rotation ticks, each row followed by its count of ticks:
The counts run from 0 to 62.
[143 121 172 132 154 106 123 141 144 133 146 108  89 156] => 32
[109 147 169 175 189 116 122 108  93 113 135 153  78 159] => 51
[140 134 145 113 115 139 168 144 138 131 160  83  78 138] => 9
[114 132 126 183 156 118 150 123 107  90  88 109 141 123] => 44
[173 156 125 191 177 117 124 128 105 112 147 119 148 115] => 58
[154 165 120 152 172 123  99 161 148 145 138 162 122 131] => 57
[135  85 141 157 127  87 133 109 167 125  75 139 133 147] => 30
[ 94 115 134 170 151 117 163 141 170 134  84 146 122 220] => 29
[134  85 122 138 126 129 143 154 198 181 110 150 114 159] => 15
[133 129 165 128 120 117  76 124 187 166  86 120  62 154] => 23
[167 119 139 153 175 140 147 162 135 108  98 134  88 182] => 34
[107 154 154 155 166 112 118  94  70 101 115 103  73 101] => 59
[153 144 156 114 144 151 165 144 145 196 150 138 135 201] => 1
[138 129  92 153 155  96  86 126 130  94  98 196 119 132] => 53
[161 159 138 167 156 115 113 175 130 149  71 101 117  83] => 49
[105 115 166 175 114 130 178  68 116 187  78 100 102 141] => 13
[179 153  99 209 145 103 148 131 155 101  93  97 104 102] => 35
[130 105 101 144 143 189 193 167 166 129 118 136 113 122] => 11
[ 83 183 136 131 149 136 147 126  87 148 109 139  73 115] => 60
[ 98 133 170 108 188  95 113 168 161 115 154 175 112 166] => 56
[114 131 130 130 171 181 177 172 142 128 144 128 101 173] => 10
[158  75 160 146 192 127 115 141 156 110 110 113 103 208] => 24
[ 96 139 151 127 165  56 135 125 126 160 131 108 102 172] => 55
[123 123 118 152 101 170 196 128  97 151 106  88 118  99] => 3
[163 144 100 183 133 152 148  89 172 139  94 131 100 106] => 12
[122  74 132 208 125 141 161  77 149 145 114 168  98 159] => 20
[146 127 156 160 140  57 134 173 146 114 111  70 113 132] => 40
[129 120 126 152 165 171 140 162 130 108 185 140  75 144] => 42
[ 96 100 185 121 113 108 184  98 152 144  92 171 162 199] => 6
[ 96  86 155 123 108 116 141 121 174 174 112 137 105 135] => 14
[147 147 152 167 152 139 211 141 130 123 142 126 131 126] => 2
[128 156 121 169 136 171 128 136 141 144 119 100  81  92] => 27
[130 139 150 179 139  59  93  69 120 126 129 136 130 165] => 62
[149 159 133 169 115  73  98  93 101 125  78 106  86 123] => 54
[ 81 114 131 143 105 166 132  71 159 162 116 146  81 173] => 5
[102 137 154 102 169 117 159 171 133 103 163 139  86 165] => 33
[177 149 137 131 141 120 157 147 125 139 122  55 143 149] => 17
[ 76 140 129 124 141 140 117 124 120 112 100 141  60 162] => 37
[146 114 138 156 167 119 155 156 151  98 121 133 130 182] => 25
[147 138 156  71 124 168 139 177 189 163 128  92 100 145] => 0
[109 123 160 130  90 172 132 138 117 141  97  96  86 115] => 4
[104  94 162 129 176  76 105  85 134 138 147 158 102 195] => 47
[195 125 140 154 143 151 144 159 186 100  80  93  81 125] => 26
[168 124 129 129 122 126 100 110 169 140  73  71 117 139] => 31
[134 176 140 157 152 145  97 154 117 111 160  90  83 104] => 50
[123 128 117 212 123 142 186  87 163 139  61 130 113 158] => 21
[109 147 152 197 117 104 137  84  88 116 104 132  91 105] => 36
[107 172 138 116 147 148 160 149 122 126 133  91  80 107] => 18
[ 97 108 144 134 117 119 155 116 144 144  57  73  89 156] => 22
[125 132 160 142 175  76 135 155 169 128 132 137 167 150] => 48
[126 127 134 119 158 191 150 155 140 124 116 150  63 168] => 19
[148 146 177 146 127 107 112 168 148 127 113  64  24 117] => 41
[ 86 106 135 169 158 150 137  98 102 130  81 121  67 168] => 28
[ 78 124 151 182 167 118 140 114 103 109 126 179 139 140] => 52
[180 114 118 133 127  99 180 154 190 185  77 113 162 148] => 7
